In the rows, zero is written as 128.
Each path below is one point turned by a fixed rotation once a step. After each direction that follows a path, write how fast that rotation turns it, in degrees each step (0 if it stays still).
Each turn is a multiple of 5 degrees from 10 to 175, or 0.
Each row of a path follows its step; steps can be skipped.
Path 1:
step 3: [137 132 131 125 116 126 124 125 138 128 116 133 131 125 121 117 130 120
 133 133 128 131 131 135 128 123 133 125 131 135 131 113 122 129 134 130
 122 121 119 129 119 130 120 127 130 126 126 125 133 122 132 127 127 130
 136 126 118 135 123 126 146 132 122 121 127 135 115 123 139 127 132 114
 133]
step 6: [132 130 125 126 130 123 122 134 131 114 126 140 120 138 121 117 133 130
 121 140 125 132 138 128 124 128 131 130 137 130 126 129 122 146 137 128
 116 121 127 132 123 126 121 129 133 124 122 130 137 128 137 124 127 138
 131 135 127 139 133 127 131 136 125 130 130 119 122 123 126 131 138 119
 119]
step 7: [128 131 126 130 126 122 129 128 138 110 120 135 135 143 124 122 134 131
 118 130 124 131 134 124 136 126 134 120 136 127 125 135 131 133 129 128
 113 123 131 132 124 131 121 131 115 123 130 115 130 124 135 126 117 128
 130 129 128 141 130 123 128 127 125 130 122 127 122 126 122 140 138 118
 130]
step 8: [124 139 132 121 117 118 122 125 130 123 124 128 132 134 118 126 135 129
 126 138 124 132 128 130 127 133 130 124 131 133 124 126 129 136 124 134
 114 117 123 133 131 129 122 133 114 130 127 118 128 123 131 130 122 136
 138 120 126 133 134 121 133 128 122 117 128 131 128 116 130 130 140 117
 144]
step 10: [134 127 126 126 126 132 120 122 131 121 127 127 137 121 118 117 134 128
 119 138 125 123 142 135 133 125 132 119 132 122 131 135 140 128 127 139
 129 125 128 134 117 133 119 121 116 119 128 125 135 126 125 133 126 140
 129 117 123 128 138 128 124 133 129 128 130 128 123 130 135 120 132 110
 127]
step 12: [134 135 131 127 134 130 124 122 128 120 127 141 132 137 123 119 136 142
 122 135 132 123 138 123 127 121 127 122 126 129 132 129 125 134 146 129
 127 128 131 131 122 132 118 121 114 124 140 124 123 120 137 121 127 134
 132 120 126 140 131 120 140 132 125 128 124 130 133 124 122 131 126 124
 121]
step 15: [141 123 122 127 129 127 129 124 134 125 113 123 137 133 124 122 130 130
 121 135 126 133 137 128 132 131 137 111 127 123 128 125 128 124 135 135
 125 120 129 136 117 138 127 126 121 133 132 116 133 124 134 129 123 130
 132 131 120 126 136 130 136 137 142 121 128 130 128 115 133 131 129 120
 122]
step 18: [135 131 129 132 127 132 136 125 128 118 120 130 126 129 130 115 134 123
 120 129 130 127 154 134 127 129 130 125 134 129 127 131 129 132 132 124
 126 128 129 129 123 137 131 124 113 125 135 121 139 126 131 116 129 129
 124 125 123 137 124 129 134 128 121 139 128 119 120 120 129 132 132 112
 129]
step 19: [130 133 126 130 117 125 138 130 130 121 122 128 121 128 126 120 135 126
 130 135 134 130 140 129 132 130 124 127 137 134 135 121 130 140 131 130
 127 120 123 131 127 134 120 135 119 124 130 126 137 127 136 122 122 129
 127 126 112 139 127 122 138 127 114 123 126 138 116 116 136 129 134 122
 134]
Directions:
[128 129 129 128 130 130 127 126 126 127 128 129 126 128 127 128 129 128
 129 129 128 126 128 130 125 129 127 131 130 125 128 127 129 128 131 129
 127 125 129 127 128 129 128 126 128 129 127 126 131 130 126 128 129 129
 127 130 127 126 129 129 128 125 129 130 129 126 128 131 126 126 130 129
 130]
90
[126 126 128 130 127 129 128 129 128 126 126 128 127 126 128 126 129 127
 125 127 130 131 127 130 129 126 130 129 128 126 125 130 127 125 129 127
 129 129 126 126 127 128 131 126 131 126 125 128 130 127 130 130 130 129
 129 127 127 130 129 128 127 128 127 127 129 127 128 130 128 129 127 126
 128]
95
[128 127 129 128 129 128 131 128 128 126 130 125 129 127 125 127 127 129
 128 127 127 126 130 127 129 126 130 125 127 128 126 130 129 126 127 129
 126 129 128 126 128 128 129 126 126 126 131 127 129 128 126 126 126 128
 127 127 130 126 127 128 128 124 131 127 129 128 128 128 126 130 128 126
 127]
135
[127 129 125 128 128 128 128 129 129 126 128 126 127 131 129 128 133 127
 127 127 127 127 127 127 126 128 126 130 131 127 127 127 127 130 127 126
 130 128 129 128 128 129 127 126 128 125 130 130 127 127 127 126 127 129
 123 127 129 131 129 127 130 126 128 130 130 126 130 127 127 129 128 129
 127]
60
[129 131 126 129 128 129 126 127 129 126 126 128 128 126 127 126 130 129
 128 131 126 129 126 129 126 126 128 126 129 130 127 127 130 125 124 127
 130 128 129 129 130 129 128 128 132 129 129 126 129 128 127 130 129 125
 128 126 129 127 127 129 129 129 130 127 128 129 129 128 131 130 128 129
 128]
60
